In the rows, 128 means zero.
The rows of R fall into several groups, which share some directions, and each row is roughly a mix of its group's hidden directions, except one row that fits no group.
R:
[[100  98 151 120 123 102 120 134 158 161  76 109  78 146 163 166 129 159
   95 124]
 [120 161  89  96 142 134 186 130 127  81 181 160 140 155 109 148 106 139
  125 126]
 [125 104 160 149  94  97  93 126 159 157  75 133  69 110 142 127 138 110
   95 122]
 [113 108 117 107 133 156 139 154  92 108 110  84 116 139 107 149 133 197
  173 158]
 [114 121 165 154 104 116 106 129 143 150  65 113 100  82 157 137 143 126
   95  81]
 [116 127 120 133 164 121 140 109  89 144  69  95 105 168 121 191 149 113
  127 150]
 [130 132  85 123 107 131 150  93 106 117 117 171  52 147 107 111 128  86
  111 137]
 [125 116 103 106 105 155 130 123 123 109 201 153 134 106 143  58 101 146
  122 116]
 [125 136 117 122 175 154 138 127  78 118 161  86 202 135 128 143 128 145
  155 140]
 [130 119  76  90  96 152 161 122 136 123 166 171  87 167 122  91 106 124
  128 140]
 [112 140 140 147 191  82 115 112 138 147 107 109 160 144 132 203 128 134
  134 134]
 [ 92 100 142 112 127 120 120 138 131 117 184 106 155 101 170 134  96 170
   75 113]
 [134 109 186 160 109  99  78 147 166 160  85 108 128  93 143 133 141 124
  115 119]
 [121 105 123 150 131 123 107  89  76 152  76 106  77 132 127 143 147  83
  103 147]
 [150 141 140 147 119 115 123 149 127 146  76 113 140 130  89 197 144  70
  140 111]
 [171 142 128 140 107 148 114 136 156 150  94 155 117 132 107  71 151 115
  196 127]
 [131 112  92 105 148  97 115 125 125 152 117 133 106 163  87 206 108 103
  152 113]
 [131 140 149 100 173  83 142 143 128 109 119 123 117 170 108 207 132 123
  103 131]
 [116 121  96  80 137 111 163 124 150 129 136 157  75 196 128 158 110 141
  112 139]
 [120 142 148 125 122  88 147 148 185 132  76 146  87 154 123 188 133 134
  111 122]
 [106 107 116 117 164  94 122 130 141 157 128 104 142 172 125 212 107 142
  133 151]
 [130 134 165 129  96  92 123 164 214 133 106 158 107 119 135 140 123 146
  114 106]
 [139 160 101  97 130 148 170 149 155  96 179 165 158 146 114 107 112 158
  165 118]
 [139 132 129 177  95 146  98 117 112 138 132 124 167  60 121  97 130  79
  133 103]
 [141  95 175 136 112 133  91 173 146 149  97  82 143 126 126 124 146 166
  162 167]
 [131 127 131  74 165 114 157 151 128 101 143 125 110 195 114 161 128 166
  129 164]
 [128 153  76 149 148 143 139  81 131 137 169 165 161 138 128  83 114 116
  169 148]
 [107  76 130 122 126 137 100 108 108 177  84  93  79 139 170 115 135 150
  114 134]
 [135 136 106  90 113 146 158 146 181 135 126 166  99 165 134  93 121 175
  169 117]
 [150 170 163 112 138 130 178 135 134 111  91 144 105 169 144 124 168  96
   82 120]
 [108 123  88  87 105 136 165 120 143 106 169 172  80 147 140 103  99 152
  101 117]
 [142 122 179 145 113 166 121 149 106 123 104  85 148 110 153  70 166 147
  126 159]
 [140 150  75  97 134 166 169 119 114 107 163 160 128 161 110  89 121 139
  172 131]
 [155 160 161 171 126  94 114 138 145 122  86 136 139 111  88 168 152  72
  133 133]
 [111 139 158 108 162  91 144 129 153 127  77 130  79 158 152 168 144 161
   98 113]
 [106  91  97 120 117 147 117  87  69 125 162 122  93 113 149  89 112 114
   84 134]
 [133 126 176 169  92 146 108 162 150 127 111  98 169  81 139  96 146 152
  141 151]
 [136 172 130 133 132 112 160 101 150 119 137 179 122 134 148 114 132  70
   72  94]
 [129  88 124 126 100 157  90 114 115 150 152 124 116  97 159  44 121 141
  128 121]
 [146 111 128 140  63 173 112 146 107 121 147 122 137  76 119  66 129 107
  131 118]
 [146 146 155 158 113 170 137 137  75 116  86  86 154  99 123 115 170  93
  125 128]
 [157 165 151 151 160 140 123 127  96  89 152 122 187 101 108  91 152 120
  158 144]
 [120  88 137  72 101 136 143 172 135 123 121 110  75 167 132 143 123 174
  108 143]
 [135  82 120  80 161  96  94 120 141 166 144 134  88 187 133 133 111 140
  134 143]
 [144 148 138 158 121 164 134 107  69 121 114 109 152  95 135  95 158  68
  104 112]
 [ 96 100 131 104 166 142 129 133 107 149 131  71 158 149 169 156 122 188
  126 132]
 [157 142 151  97 150 115 151 140 126 137  80 128  94 191 121 163 159  89
  107 125]
 [144 150 149 174 108 128 105 116 114 123 111 133 148  60 122 110 143  73
  112  85]
 [113 135  77  95 117 142 171 110 113  90 184 169  99 143 123 109 101 130
  104 125]
 [113  83 138 148 126 135  82  98  71 148 133  86 125  91 156 107 128 111
   90 136]
 [111 119 152 116 171  85 123 140 140 140  99  98 127 159 132 211 128 153
  116 136]
 [116 132 123 185 105 141 100  95 138 163 104 131 145  67 156  89 129 111
  137  98]
 [132 153  97 179 140 123 112  84 122 146 150 149 181  97 117 123 116  70
  148 118]
 [132 120 142 155 116 175 113 120  69 121 127  87 157  85 142  71 150 124
  130 141]
 [126 152  82 114 148 133 163 103  77 112 116 137 110 145  98 179 127  83
  123  96]
 [153 148 106 133  90 139 138 117 114 107 154 171 117 103 100  98 123  55
  107  98]
 [136 134 140  86 147  96 152 152 171 131 104 146  87 195 122 171 132 144
  123 135]
 [125 101  86  86 162  93 111  99 131 154 158 156  90 175 122 153  96 117
  128 117]
 [138 140 122 142 136 100 112 144 195 145 160 153 183 135 107 148 104 135
  179 140]
 [147 122 134 128 103 178 123 148 103 105 159 113 156 104 122  53 138 151
  161 153]
 [146 136 172 162 122 149  99 144 101 111 121  94 176  67 124  92 154 131
  145 125]
 [128 110 114  72 145 125 154 153 128 113 158 123 112 196 111 158 115 161
  134 170]
 [101 107 144 127 155  89 113 135 147 160  92  94 125 148 143 208 122 152
  116 129]
 [121 105 168 157  90 141  92 147 126 146  86  89 130  67 150 115 142 139
  117 102]
 [ 98  93 138 128 157 124 114 114  92 161  86  69 116 145 160 173 137 146
  105 142]
 [127 178 138 169 103 163 169 131 102  90 105 122 160  81 124 122 153 103
  114 110]
 [126 171 108 125 138 164 187 112  66  86 108 126 119 129 120 136 151 102
  108 108]
 [125 140 162 173  91 160 128 158 129 108 110  95 171  72 131 103 147 155
  144 145]
 [ 93 145  92 119 131 128 160 103 144  93 183 171 119 116 148 100  96 173
  114 119]
 [130  76 140 131 127 143  71 123 109 156 153  94 141 111 149  70 124 156
  147 159]
 [157 182 127 137 137 125 153 150 146  88 158 157 184 124  82 140 130 106
  162 126]
 [130 143  82 122 145 129 145 104  76 125 115 131 118 137  92 185 124  70
  130  94]
 [117 181 147 136 110 125 190 158 178  84 106 153 129 127 127 151 138 156
  115 122]
 [120 129 179 156 152  95  98 139 127 138  80  88 149  97 135 184 145 129
  112 108]
 [124 124 181 161 111 127  98 140 128 137  74  95 128  68 151 122 153 136
  111  94]
 [119 136 118 156 118 174 132 102  68 106 147 110 155  77 143  72 137 121
  119 125]
 [119 117 155 116 127 154 135 135 130 109 146 117 123 129 170  54 140 194
  119 163]
 [106 116  98  91 155 112 154 120 154 144 133 140  97 199 140 160 109 167
  133 155]
 [ 99 124  92  97 173 146 166 111  79 121 140  98 135 173 139 169 120 156
  123 143]
 [143 142 114 137 140 141 129  82  75 135 137 138 131 119 138 102 139  49
   91  98]
 [100  87  90 155 117 133  95 114 138 188 141  99 170 122 138 154  94 131
  158 147]
 [119 109  95 131 131 162 120 128  53 120 115  80 136 109  93 157 128 140
  173 134]]

One row of each group comes first, with its name. Which group is each row after those in?
[136 126 164 166  98 159 115 163 111 124  91  77 166  86 118 122 155 140
 155 148]	D
[113  96 162 113 144 131 114 162 130 137 107  73 136 142 146 147 136 202
 144 159]	M
[155 135 158 134  98 129 104 163 193 138 136 151 154 100 130  77 128 147
 164 107]	Y

[117 141 166 141 106 130 140 147 185 109 146 145 141 109 166  73 130 182
 112 147]	D
[152 150 144 119 138  88 136 124 170 149 111 166 111 165 130 155 134  64
  91 104]	D
[118 112  99  95 162 121 142 133 132 134 162 119 142 193 118 164 107 161
 154 178]	M
[118 136  73 111 149 146 155 106  58 109 121 119 111 139  94 175 123 110
 143 108]	D
[110 103  74 118 136 107 107 123 122 142 141 126 122 130  84 195  89 139
 173 119]	D
[138 133  98 100 134 162 156 127 121 105 176 147 131 165 122  71 124 159
 163 170]	M
[129  98 164 131 120 153 102 140 124 132 139  97 139 114 162  56 141 178
 134 167]	D
[131 128 133 182 106 151  93 115 115 145 127 112 176  62 135  87 133 109
 150 116]	M
[155 135 170 107 141 154 152 149  93 121  75  93 108 169 135 119 180 121
 115 148]	D
